In the rows, zero is written as 128.
One turn or mirror swaps these rows in pairs. Which row does each one swap with?
pab: [123 133 145 163 130 137  81 125 148 109  96 105 106 116 119 134]
nodas: [114  99 130 146 142  95  75 161 147 118 129 122 103 149 102 101]
Sud: [ 87 103 147 133 148 138 107 119 138 123 130 138 110 150 113 137]
gipin: [143 103 117 147 126 138  84 162 142 129 149 100  84 126 121 142]
nim: [126  93 123 125 109 135  93 155 119 112 148 108 116 142  77 119]
Ril: [151 106 113 152 125 127 101 157 147 128 155 110  90 132 104 131]
repuz: [131 108 144 113 115 176  93 147 153 142 124 123  92 123  98 117]
dek: [130 125 133 147 114 109  99 124 144 146 123 124 109 113  75  96]
Sutad: [114 121 139 154 133 143  75 119 146 113  85 111  95 109 115 137]
viro: [ 92 105 134 139 142 143 115 151 120  97 107 122 125 121 110 138]
das: [110 107 126 139 146 103  85 167 157 119 139 111 103 149 108  97]
vik: [108 138 154 154 130 140  83 121 143 131  94 108 109 118 114 134]
nati: [123 107 140 120 108 169 102 161 145 149 119 125  90 115 105 116]
kiru: [122 104 124 125 109 124  86 173 127 116 143 123 110 137  78 122]
lekod: [117 124 134 143 110 105  87 125 133 143 112 115  89 114  84  90]
sar: [134 104 139 116 118 180  90 151 146 135 115 121  92 116  99 119]
notaf: [120 110 118 139 140  95  87 166 153 117 138 117  99 145 102  96]
risiv: [136 118 139 134 144 135 114 153 140 108 102 113 119 102 129  79]
Tiz: [109  99 109 135 162 137 132 126 126 142 126 109 120 114 110 114]
noda: [135 123 129 129 136 140 105 150 123 111 107 113 122 105 130  82]
Ruza: [ 84 106 141 124 150 142 111 125 146 117 134 124 105 153 119 135]
ganan: [ 88 112 148 122 147 144 108 118 152 121 130 125 105 154 115 127]
mir: [ 85 111 135 128 152 149 110 122 149 119 125 129  99 147 118 137]
bifa: [111  94 108 135 166 151 121 135 125 130 125 107 125 116 115 130]
Dum: [116 124 146 153 125 140  87 111 155 118  93 100 101 110 115 134]
mopu: [150 102 108 152 130 131  94 156 141 125 149 108  89 135 113 141]
rufa: [126 122 136 144 111 110  95 126 152 149 119 107 110 112  77  93]
dus: [130 104 138 130 106 170  92 158 149 145 125 110  90 118  91 107]
gesa: [ 98  95 137 154 140 141 125 162 126 102 114 108 129 121 107 134]
nilem: [125 122 149 146 103 113 103 110 136 141 124 125 106 118  86 102]
Fefif: [119 116 118 142 149 104  84 170 145 133 137 118  95 141 108  94]
Zekap: [146  97 111 139 127 126 103 164 136 129 158 107  94 123 110 131]
pofe: [130 120 139 141 134 153 116 142 130 106 105 103 124 104 125  85]
Dobeg: [114 114 146 160 136 130  67 130 144 126  82 105 104 116 106 124]
nir: [117 117 127 143 113 113 100 118 145 148 118 117  96 115  71  94]
puziv: [113  98 100 144 162 138 127 128 127 134 123 116 116 122 106 126]
Zofe: [142 117 137 132 134 139 119 157 134 111 110 116 119  97 116  82]
Digeg: [113 108 136 140 143  95  86 166 158 118 134 108  98 147 104  94]
bil: [113  97 102 144 169 152 117 123 128 125 117 108 113 124 108 124]
lis: [ 90 114 135 129 152 149 107 118 137 121 130 130  89 146 127 138]

kiru swaps with viro
Ril swaps with bil
nati swaps with noda
mir swaps with notaf

